In the rows, zero is written as 128.
Rows swapped in pairs by one turn or mirror: which row each one swaps with:
The rows were stretched afterwards, more along some directions than others.
j370: [131 114 139 142 144 123 127  96 107 164 127 122 145 113  80 137 128 106
 146 131 131 132 113 138  78  99  92]
j131: [113 155 141 138 153 141 143 112 104 150 126 137 154 143 138 114 148 144
 110 107 126 157 139  92 146 143 135]
j434: [130 130 145 141 141 118 114 106 120 142 122 130 113 100 115 162 118 142
 113 120 140 109 132 113 117 135 107]
j599: [ 94 163 116 139 156 128 104  92 113 116 113 153 143  92 133 110 129 157
 122 112 122 107 112 118 145 129 124]
j731: [131 139 157 127 143 121 136 116 127 147 106 145 150 147 142 114 120 142
 114 103 137 145 140 103 134 146 112]
j859: [140 126 121 157 140 108 150  97 138 128 116  83 135 123  85 109 143 101
 124 134 154 125  96 149 105 147 112]
j367: [116 117 108 132 156 122 133 117 162 106 120 126 115 133 144 106 150 129
 137 135 116 118 113 142 121 138 129]
j906: [133 151 145 128 141 153 115 106  96 159 102 127 147 136  76 111 137 152
 113 105 158 149 127 103 128 119 116]
j918: [101 136 114 146 149 148  95  89 112 128 116 127 113 116 104 130 140 126
 130 141 117  87 136 153 129 131 107]
j89: [121 139 103 144 139 122 124 122 116 114  99 129 160 110  85 123 125 142
 122 109 125 145 122 120 127 135 103]
j20: [109 136  99 144 144 160 104 100 148 122  97  97 124 114 105  98 133 134
 110 129 120 111 154 130 135 128 115]
j813: [119 137 121 162 151 136 114  87 127 153 112 143 169 120  89 100 166 132
 123 130 129 153 124 110 118 125 113]
j847: [140 150 138 138 145 141 132  87 131 146 111 136 129 124 105  98 136 143
 124 127 128 125 106 133 108 147 102]
j368: [127 141 117 147 130 134 132 112  94 139  91 115 148 124 127 119 111 136
 114  92 129 145 142 125 135 133 126]
j542: [116 143 131 145 143 138 147 105 152 131 107 135 144 130 143 103 180 162
 101 124 126 121 116 116 130 138 143]
j723: [129 117 118 153 152 153 130 111 102 121 140 124 115 113  96 122 141 107
 147 144 144 139 113 153  82 150 113]
j158: [122 130 121 154 129 159 131 104 139 106 122 108  93 108  95 104 134 127
 126 136 157 118 127 158 122 129 117]
j127: [119 164 123 145 132 121 124  94 115 147  95 138 142 105  85 112 140 146
 108  88 125 152 121  94 125 121 118]
j222: [113 127 125 146 134 152 133  99 136 142 118 152 161  99 104  99 155 149
 128 114 111 151 101 127 107 140 120]
j999: [106 130  98 175 154 159 102 100 136 122 120 126 147 116  91  98 150 127
 122 131 123 154 127 137 105 132 115]
j270: [109 130 143 156 157 175 104 103 141 117 125 142 142 119  81  92 174 148
 107 129 112 145 113 134 119 128 128]
j215: [148 129 155 150 142 133 152  94 154 158 101 117 158 126 102  73 151 129
 131 122 116 142 116 116 102 120 142]
j3: [115 131 125 133 150 133 106 107 141 136 125 145 128 118 122 120 147 139
 124 138 124 110 141 134 106 134 107]
j513: [118 143 103 158 140 131 119 118 118 133 111 111 122  87 116 150 111 150
 119  91 136 125 142 112 130 111 114]
j672: [133 132 104 152 145 164 141 100 116 151  90 116 156 129 106  77 158 146
 122 124 114 147 131 127 117 139 133]
j851: [125 141  88 178 141 146 121  96 117 134 113 101 141  86  91 119 137 128
 120 122 102 133 111 150 114 151 117]
j279: [112 122 106 157 140 150 130 105 151 111 124 104 143 125 123  87 140 139
  86 113 131 166 107 136 117 178 139]
j2: [132 147 121 148 143 149 123  99 103 130 105 129 154 130 119  74 133 145
 125 108 104 160 134 129 145 153 145]
j704: [107 154 105 123 153 135  95 117  89 153  95 162 166 112 130 129 133 154
 119  86 105 122 151  94 152 122 109]
j470: [113 127 130 140 148 166  99  81 148 123 125 114 126 119  98 105 136 146
 113 137 152 115 116 133 150 148 146]
j314: [119 139 122 136 145 147 126 120 147 123 115 134 114 121 157 109 155 163
 115 116 136 104 133 122 112 129 142]
j555: [119 140 159 125 152 132 138 100 157 159 127 155 167 138 117  85 175 150
 104 115 119 151 102  95 117 136 137]
j814: [101 131 105 160 138 122  90  82 118 126 102 122 122 113  91 121 120 120
 125 142 119 101 134 142 141 126 107]
j499: [133 151 126 178 146 149 154 103 136 141 126 115 155 119 108  85 164 161
  87  98 127 171  96 119 116 152 131]
j244: [114 152 113 171 128 139 129  86 165 127  99 105 148 136  95  69 149 148
  98 114 116 153 122 130 150 150 143]
j107: [120 133 160 136 149 130 124 113 117 168 121 143 159 130  66 129 146 132
 120 105 142 147 114 110 108 105  96]
j391: [134 149 135 158 130  93 151  99 119 152  95 128 148  86 115 127 128 129
 107  76 130 139 124 100 115 115  91]
j597: [110 138 123 119 151 109 126 119 123 149 112 164 163 123 147 141 140 156
 102 103 104 118 114  88 133 126 115]
j503: [131 131 118 144 152 145 118 105 156 125 115 135 140  97 125 116 162 129
  92 133 117 132 108 114 128 133 128]
j626: [110 122 122 154 139 139 138  82 149 125 130 117 135 107  97 102 166 126
 113 151 121 137 100 143 114 148 148]
j664: [112 163 104 130 145 142 110 115 145 111  89 132 149 122 136  96 146 181
  84  98 118 126 146 103 151 138 131]
j362: [132 130 131 156 150 135 126 103 126 146 122 129 138 107  88  80 157 125
 140 123 136 131 120 144 114 115 120]
j740: [131 150 123 150 135 149 109 127 114 150 119 141 150 127 109 107 137 169
 125  97 139 149 139 111 124 139 126]
j965: [132 133 115 158 139 127 144  99 126 160 124 108 143 127  94 112 159 122
 140 130 105 148 122 126 109 119 116]
j447: [135 128 123 152 130 119 138 102 166 137  87  95 152 130  86  95 145 141
 116 120 106 143 107 130 113 120 107]
j889: [130 130 125 111 147 144 138 121 142 130 128 140 107 131 152 121 133 131
 134 129 133  90 152 132 106 134 106]
j396: [129 140 110 175 138 140 137 101 110 120  92 106 142 100 105 115 118 135
 116  89 120 150 117 134 128 141 123]
j843: [115 156 131 120 164 139 104 104  92 135 122 158 140  86 116 128 124 139
 131 107 138  97 136 109 135 114 110]
j845: [131 118 132 156 149 124 122 101 102 159 124 118 145  98  79 135 119 110
 157 121 144 133 108 135  87 120 100]
j363: [103 149 107 168 140 125 120 103 140 134 110 113 133 115 139 118 126 161
 101 102 124 156 123 101 129 150 118]
j714: [108 145 117 133 155 136 109 112 151 143  76 133 166 111 117  99 132 149
 109 104  97 125 132 120 171 122 124]
j931: [111 143 128 136 157 145 123 108 118 150  86 151 178 120 114  82 165 167
 103 120  99 143 115 109 148 137 128]
j155: [121 153 118 147 130 121  86 103  70 135 133 133 110  99 112 161 103 147
 121 104 165 112 129 125 126 146  93]
j588: [113 137  92 169 154 130 104  91 130 141 115 126 162  92 120 117 146 140
 112 118  87 145  94 127 128 154 131]
j203: [118 123 134 141 161 149 131  96 127 157 125 139 130 124 116 128 132 129
 137 137 136 105 150 132 124 109 111]
j37: [135 139 126 148 153 124 124  95 129 155 116 143 139 125 110 127 128 150
 125 126 122 115 132 126 141 124 101]
j739: [131 118 140 147 135 140 138 118 117 159 115 142 133 127  94 136 139 114
 139 119 118 142 134 152 111 117 102]
j577: [121 147 128 137 133 127 135 108 145 125 134 136 118  98 115 124 143 136
 130 151 158  96 105 132  96 116 102]
j118: [133 145 132 185 141 144 159  92 154 146 109 100 189 140  83  76 138 135
 105 113 115 190 104 112 113 149 135]
j702: [108 135 126 147 147 124 130 109 139 139 129 122 133 135 102 138 138 117
 114 128 136 137 116 132 133 153 136]
j944: [131 130 117 149 141 145 106  79 113 137  92 118 133  98  87  92 130 150
 128 119 139 128 143 138 132 137 126]
j584: [115 131 125 142 154 140 148 110 133 140 121 138 172 117 118 121 143 167
 106 108 127 151 112 120 123 152 125]
j238: [ 98 123 112 131 149 122  97 122 109 117 114 155 150  83 104 143 151 134
 118 106  99 118 105 134 131 109 100]
j254: [120 122 123 129 129 116 122  98 158 121 126 117  97  98 117 109 120 139
 132 117 153  89 128 143 103 107 110]
j186: [140 116 137 131 146 146 140 123 139 155 146 134 132 114 111 129 153 132
 122 125 147 144 105 115  92 128 112]
j803: [116 154 122 138 139 124 134  95 124 149 129 140 163 111 117 122 134 158
 101 103 145 154 120  85 134 140 137]
j439: [141 141 127 159 121 138 131 110 108 142  89 116 126 136  88 103 133 132
 119  95 135 147 140 141 132 141 120]
j608: [112 142 140 150 152 132 130 103 131 168 137 126 180 117 104 119 141 159
 114 111 102 161 103 103 115 124 121]

j363 swaps with j367
j906 swaps with j739
j542 swaps with j813
j434 swaps with j89
j118 swaps with j215
j999 swaps with j314
j279 swaps with j254
j577 swaps with j503

Rows swapped in pairs by one turn or mirror: which row each one swaps with:
The rows were stretched afterwards, more along some directions than others.
j802: [137 131 140 165 126 139 142 122 126 147 124 144 141 124 141 120 124 135
 129 103 131]
j207: [120 123 132 131 130 128 166 128 125 150 123 138 148 134 136 109 144 127
 139 152 146]
j619: [139 124 129 120 103 139 128 139 131 130 121 127 121 120 111 132 135 134
 133 112 125]
j764: [107 123 130 129 125 153 144 119 130 129 162 140 113 123 109 127 132 134
 172 148 157]
j381: [125  89 129 145 129 131 141 124 149 132 119 118 104 119 159 147 134 131
  88 120 134]
j301: [123 116 140 147 128 148 146 131 127 112 151 153 117 125 125 148 129 147
 142 131 173]
j31: [141 139 130 152 138 140 143 143 123 120 141 143 139 140 139 128 119 151
 118  90 145]
j779: [117 123 129 123 120 146 127 122 145 110 167 129 114 116  98 127 137 128
 166 151 165]
j264: [124 121 131 134 122 143 125 119 123 120 159 149 136 121 102 120 145 136
 148 142 147]
j879: [144 118 136 125 108 141 129 126 124 122 114 142 123 121 121 132 135 128
 121 109 111]
j775: [124  90 131 152 125 130 149 110 140 142 128 119 114 112 147 136 145 145
  95 129 141]
j526: [115 115 138 138 124 133 138 127 143 108 156 133 106 129 101 142 122 131
 159 150 182]
j515: [137 139 126 172 131 141 146 120 115 146 131 154 150 117 136 127 129 137
 132 102 131]
j354: [149 130 116 137 128 138 123 135 133 121 158 131 125 133 116 128 111 133
 141 107 121]
j81: [143 140 117 147 135 136 128 135 123 116 155 148 145 127 131 112 115 151
 146  96 124]
j763: [147 129 136 154 124 147 139 114 125 145 126 146 154 118 132 122 131 125
 128 120 131]
j388: [145 138 126 144 134 139 123 128 131 133 152 122 148 135 120 126 135 134
 114 101 121]
j892: [149 137 136 164 127 140 148 113 124 137 117 151 156 125 153 130 132 133
 120 111 125]
j975: [137 121 143 127 108 144 138 134 134 125 113 133 108 129 121 144 133 133
 145 118 131]
j321: [125 128 124 141 126 146 128 126 126 102 165 155 118 120 105 129 123 116
 169 137 151]
j754: [116 111 134 129 115 142 132 105 131 111 154 140 142 120 102 132 139 131
 145 142 164]
j382: [118 126 137 149 137 133 166 127 127 138 121 137 143 139 140 138 151 134
 137 129 152]
j342: [115 125 127 120 128 124 162 122 121 146 130 131 146 135 128 112 146 129
 138 156 154]
j782: [122  99 133 137 121 120 141 121 138 144 126 114 125 122 146 121 139 151
  95 124 145]
j435: [138 110 150 124  98 140 139 127 129 120 111 137 123 119 118 127 139 136
 126 125 119]
j176: [143 157 106 147 135 140 129 125 113 119 147 149 140 139 120 127 130 150
 142  80 134]
j826: [114 141 135 151 126 153 150 124 118 120 161 156 128 117 102 131 136 148
 166 120 157]
j21: [123 130 130 122 126 122 156 131 129 149 123 129 159 137 128 109 157 124
 138 135 137]
j290: [141 128 142 162 125 139 145 115 126 145 125 148 142 119 135 123 131 127
 133 115 122]
j461: [142 116 143 128 112 138 133 135 131 123 105 140 127 135 133 138 127 127
 132 119 120]
j561: [123 142 132 133 122 141 144 129 118 103 163 145 118 123 109 141 128 131
 170 133 147]
j482: [130 145 119 141 138 129 140 127 122 127 157 142 140 136 117 114 127 146
 142  96 117]
j341: [136 150 116 130 126 138 125 138 130 124 151 134 137 128 119 119 127 152
 136  88 132]
j667: [122  88 125 153 138 132 138 120 146 132 125 121 118 121 156 144 134 138
  87 111 138]
j912: [132 116 132 166 126 146 140 120 142 151 133 136 131 120 129 131 129 127
 132 131 137]
j598: [131 123 129 124 107 135 128 137 139 128 120 124 110 129 116 128 135 120
 126 120 119]
j200: [141 124 132 150 126 137 127 119 137 139 130 139 138 116 137 130 126 113
 123 120 130]
j578: [145 119 135 130 113 143 139 131 126 126 115 139 120 127 114 128 130 130
 138 124 116]
j394: [142 120 143 168 126 142 143 116 124 133 116 144 131 123 152 135 118 129
 115 120 132]
j977: [146 121 139 116 104 139 129 132 138 125 114 129 116 124 117 129 136 123
 139 126 119]
j715: [139 130 117 143 128 136 135 110 117 110 138 140 147 136 125 122 127 153
 116  97 130]
j353: [127 109 121 151 138 127 146 118 134 151 116 132 160 128 154 114 136 141
 112 117 143]
j449: [143 139 114 143 137 109 137 123 118 144 142 122 162 135 130 119 136 145
 142 104 111]
j452: [137 128 122 148 139 129 133 137 140 109 141 133 119 145 123 136 111 146
 136 104 150]
j85: [112 104 135 125 115 126 158 115 127 130 116 119 110 123 131 144 144 132
 114 138 146]
j376: [122 137 117 141 137 143 129 130 132 126 149 132 124 133 136 118 122 136
 129  87 119]
j471: [120 125 126 129 120 119 130 120 122 116 148 124 133 115 110 121 145 127
 161 144 145]
j776: [142 134 131 158 131 143 134 133 120 111 150 143 141 134 121 128 121 142
 130  72 128]
j22: [135 129 123 129 118 141 135 117 119 110 162 153 128 123 110 134 130 143
 170 140 168]
j380: [118 115 140 136 111 150 126 122 134 133 168 130 128 114  82 127 137 137
 157 123 163]

j321 swaps with j354
j382 swaps with j782
j381 swaps with j207
j763 swaps with j879
j342 swaps with j667

